Each path is a new rotation, seen through one point. The rows after it are directions, each followed by how far the rotation turns it, in degrees each step (0 if it stays put).
Each turn is a multiple of 5 degrees from 10 to 175, or 0.
Each row of a path follows its step; steps can be skipped.

step 5: [ 0.43 -1.81 -1.31 -0.31  0.31 -0.64  1.60 -1.46 -4.46  2.68  2.17 -0.55
  0.73 -1.83 -0.16 -2.10 -0.26 -0.19 -0.24 -0.94 -3.06  2.69  2.07 -0.15
 -2.12  0.31 -0.54 -1.19 -1.32 -0.98  0.13 -0.87  2.03  0.80  1.45  1.43
 -0.54 -0.70 -0.67 -0.64 -0.23  1.44 -2.21 -2.47 -1.48  1.51  0.41 -0.43
  0.59  1.33 -0.52  0.24 -0.18  0.69 -1.24 -1.38 -2.33  0.82  0.09  1.93
  0.35 -1.37]
step 13: [-2.70 -3.25 -0.63 -1.41  2.31 -0.50 -0.72 -0.38 -1.64  1.56  2.50 -1.18
 -1.80  0.01 -0.04  0.95  0.17  0.24  0.96 -2.47 -1.27 -3.43  0.35 -0.09
  0.47  1.02 -0.19  0.03  2.01 -1.87 -0.16 -1.30 -0.68  0.98 -2.30  0.34
 -2.46 -2.70 -0.21  2.28  0.83 -0.27  2.39  1.68 -0.53 -0.88 -1.31 -0.08
  0.91 -2.30 -1.21  1.43  0.48 -0.80  0.30 -0.89  0.78 -0.59  0.94  1.27
  1.38  0.85]
step 14: [ 0.70  0.61 -1.79 -0.62 -0.03  0.89 -0.07 -0.70 -1.15 -0.10  2.66  1.56
 -0.72  0.49  1.17  2.12 -1.45 -0.60  0.24  0.24  2.37  0.31  1.37 -0.65
  1.22 -0.58 -0.05 -0.71  0.66  2.12 -0.64 -1.18 -0.36 -0.73 -2.41  1.22
  0.43  0.46 -2.52  2.20  1.80  0.70  0.51 -1.00 -1.65  1.78 -0.42 -1.71
 -2.58  4.60  2.53  2.61  0.38 -1.67  0.51 -0.80  1.69  1.39 -0.61 -0.19
 -0.06 -1.17]
step 15: [-1.66  0.88 -2.22 -1.77  0.35  1.43 -1.05 -0.89 -2.26  1.67 -0.45 -2.05
 -0.10  1.39  1.47  1.61 -2.28 -0.36  1.81  0.33 -0.03  0.14 -1.84 -0.60
  2.40  0.42 -0.22 -1.11 -0.36  0.33 -0.15 -0.79 -2.43 -0.70  1.09 -2.76
  1.75 -2.06 -1.90 -1.94 -0.23 -1.00  3.06 -2.22 -0.16  2.27  1.51 -0.46
  0.07 -1.78 -2.49 -0.12 -0.59  1.77 -1.59 -1.02 -0.01  0.65 -0.04 -0.60
 -0.48  1.97]
step 17: [ 0.30 -0.61 -1.27  0.06  1.00 -0.92  1.52 -0.69 -0.32  2.57  1.66 -0.10
 -1.83 -0.19  0.30 -0.31  0.28  2.15 -0.92  0.11  1.83  0.06  0.80 -0.48
 -0.89  3.12 -0.85  0.40  1.02 -2.51 -0.57  1.16  0.46  3.06  2.44 -0.09
 -0.39 -2.56 -0.28 -2.81 -0.79 -0.46  1.84  1.41 -0.12  0.06  2.64  0.79
  3.17 -0.58 -0.59 -2.37  0.74  0.48 -0.45  1.87  1.46  2.56 -0.77 -0.77
 -1.93 -0.60]
step 20: [-3.13  2.06  0.70  0.94  1.21  0.84  0.02  2.22  0.94 -1.48 -1.99  0.83
 -1.83 -0.55  2.11  0.67  1.96 -0.77  1.42 -0.76 -0.63  2.30  0.21  0.77
  1.66 -0.77 -0.49  0.75 -0.70  0.88  0.86  1.13  1.07  1.98 -1.73  1.43
 -1.99  0.80  1.86  1.67 -0.37  2.89 -1.40  0.09  0.97  1.07 -2.68 -1.49
 -0.79  0.59 -3.13  1.09  0.02  1.74 -0.81  2.99 -0.14 -0.70  0.70  0.14
 -0.64 -0.16]
step 22: [-2.22 -0.83 -2.39  0.22 -1.53  0.79  2.26 -0.66  1.13 -3.59  1.03  0.39
 -2.00  0.79  0.68 -0.59  0.02 -1.35  0.63 -2.50 -1.17  1.39 -0.51  1.45
 -1.94  1.69  3.34 -0.32 -1.61  2.35  1.45 -1.58 -0.68 -0.37  0.22  1.02
 -1.37 -0.72 -0.08  1.20 -0.60  0.68 -0.35 -0.69 -0.35 -0.09 -0.25  0.50
 -1.29 -0.30 -1.36 -1.11 -0.07 -3.60  0.22 -0.63 -2.94  0.33 -0.66 -0.92
 -1.47  2.38]
step 24: [-1.21 -2.70 -0.20  1.69 -0.50  1.65 -1.42  0.74  0.18  0.86 -0.86 -0.63
 -0.43 -0.35 -1.51 -0.40  0.58 -1.62  1.40 -0.72 -1.31  2.01  2.75  0.00
  0.75 -1.67 -0.77 -1.64 -2.04  0.00 -1.57  0.33 -0.76  0.60 -1.39  0.86
  1.06 -0.94 -0.70 -1.43 -0.23  3.51  1.51 -2.24  3.89 -1.87  0.58  2.12
  0.96  1.32 -1.23  1.83  2.06 -1.73  1.01  0.14 -0.90  1.27 -1.50  0.13
 -1.62  0.88]
step 26: [-0.97 -1.54 -1.10  1.79 -0.14 -1.08 -0.82  0.46  1.65  1.25  0.34  1.83
 -1.88  0.65 -1.66  1.15  1.82 -2.20 -0.19 -2.38 -0.27  0.43  0.04 -3.68
  1.76  0.46  1.42 -1.16  0.48  1.14  0.27  0.76 -1.01 -0.55  0.00 -0.48
  1.85  1.49 -0.51  1.21 -0.29 -2.28 -0.16  1.10 -0.92  3.44  1.02  1.30
  1.24  1.18 -0.23 -0.55  2.21 -1.36  2.84  0.02  1.34 -0.52 -0.04  1.96
 -2.89  1.95]
step 28: [-1.14 -2.71  2.63 -0.53 -0.82 -0.49  0.23  0.14  1.91 -1.17 -1.04  0.82
  1.22 -1.48  0.61 -0.70 -0.52  1.11  1.06  0.33 -2.61 -1.36  0.80  0.29
  0.03 -1.14 -1.59 -2.41  1.09 -1.60 -1.30  2.62  0.89  1.17  2.10 -2.55
  0.18  2.07 -0.92 -0.95 -0.74 -0.09 -2.22 -0.25  0.37  1.86  2.01  1.14
  0.44  0.51 -2.33 -0.17  0.94  0.10 -2.07 -0.44 -1.32 -0.92  1.49  0.65
 -1.71  3.81]
Directions:
[-0.05  0.12 -0.76  0.06 -0.42 -0.04 -0.20 -0.61 -0.31  0.80  0.08 -0.18
  0.21  0.44 -0.10  0.25  0.14  0.23  0.31  0.51 -0.21  0.22 -0.26 -0.02
 -0.18 -0.36  0.01  0.03 -0.09 -0.21 -0.31 -0.07 -0.05  0.31 -0.65  0.95
 -0.06 -0.09  0.10 -0.12  0.40 -0.10  0.53 -1.21 -0.51 -0.14 -0.18  0.48
 -0.26 -0.19  0.40 -0.18  0.11 -0.31  0.02 -0.17 -0.01 -0.08  0.00  0.03
 -0.50  0.52]
40
[ 0.04 -0.04 -0.69 -0.10  0.29  0.12 -0.10  0.56 -0.60  0.12 -0.02 -0.98
 -0.35 -0.34  0.43 -0.28 -0.64  0.17 -0.47  0.45 -0.19 -0.04 -0.32 -0.34
  0.35  0.54 -0.12  0.18  0.71 -0.08 -0.01  0.06  0.35  0.44  0.23  0.24
  0.64 -0.54 -0.50  0.52  0.18  0.05  0.00  0.10 -0.23 -0.34 -0.58 -0.13
 -0.38  0.25 -0.12  0.01 -0.39 -0.21 -0.21 -0.32  0.09 -0.21  0.04 -0.05
  0.17 -0.59]
10
[ 0.60  0.59  0.58 -0.13 -0.11  0.20  0.10  0.01  0.01 -0.28 -0.66  0.00
 -0.82  0.10 -0.58  0.24  0.00  0.33  0.68  0.01  0.04 -0.38 -0.15 -0.25
 -0.11  0.06 -0.28 -0.60 -0.06  0.14  0.56 -0.77 -0.01  0.41  0.11 -0.01
 -0.02 -0.71  0.02 -0.12  0.21  0.12  0.07  0.06 -0.08  0.47 -0.05 -0.25
 -0.63  0.51 -0.05 -0.69  0.25  0.07 -0.17 -0.45 -0.05 -0.28  0.43  0.46
 -0.39  0.17]
60
[ 0.23  0.37  0.25  0.18 -0.32  0.65 -0.09  0.44 -0.75 -0.06  0.04 -0.16
  0.43 -0.17  0.35 -0.64  0.18  0.38 -0.12 -0.03 -0.11 -0.34 -0.03 -0.28
  0.22  0.07 -0.64 -0.32 -0.26  0.65 -0.57 -0.11 -0.34 -0.82  0.26 -0.36
 -0.72 -0.19 -0.52 -0.49  0.20  0.14  0.12 -0.65  0.02 -0.26  0.01  0.21
  0.33  0.30 -0.09  0.02 -0.42  0.09  0.35  0.32 -0.40  0.01 -0.11  0.23
 -0.60 -0.25]
115
[-0.64 -0.50  0.69  0.18  0.24 -0.30 -0.01  0.19 -0.02  0.51 -0.14  0.05
 -0.46  0.24  0.02 -0.01 -0.14  0.38  0.07  0.01 -0.38 -0.21 -0.27 -0.18
  0.23  0.11  0.34 -0.58 -0.63  0.04  0.46  0.65  0.04 -0.41 -0.56 -0.58
  0.01 -0.02 -0.06 -0.20  0.02  0.22 -0.25 -0.18 -1.23 -0.30 -0.50  0.14
  0.07 -0.20  0.26 -0.17 -0.40  0.38 -0.67  0.12 -0.05  0.13  0.46 -0.10
  0.31 -0.07]
145
[ 0.08  0.03  0.21  0.15  0.35  0.18  0.45  0.41  0.33 -0.44 -0.07 -0.02
 -0.04  0.32  0.23  0.15  0.72  0.51 -0.15 -0.19  0.26 -0.25  0.06  0.57
 -0.23 -0.06  0.22  0.52 -0.65 -0.43 -0.14 -0.24 -0.35 -0.29 -0.18  0.60
  0.23 -0.24 -0.51  0.02 -0.07  0.10  0.16  0.02 -0.35 -0.73 -0.16  0.07
 -0.91  0.05 -0.77  0.29 -0.36 -0.23  0.43  0.17 -0.20 -0.55 -0.11  0.25
  0.69  0.39]
35
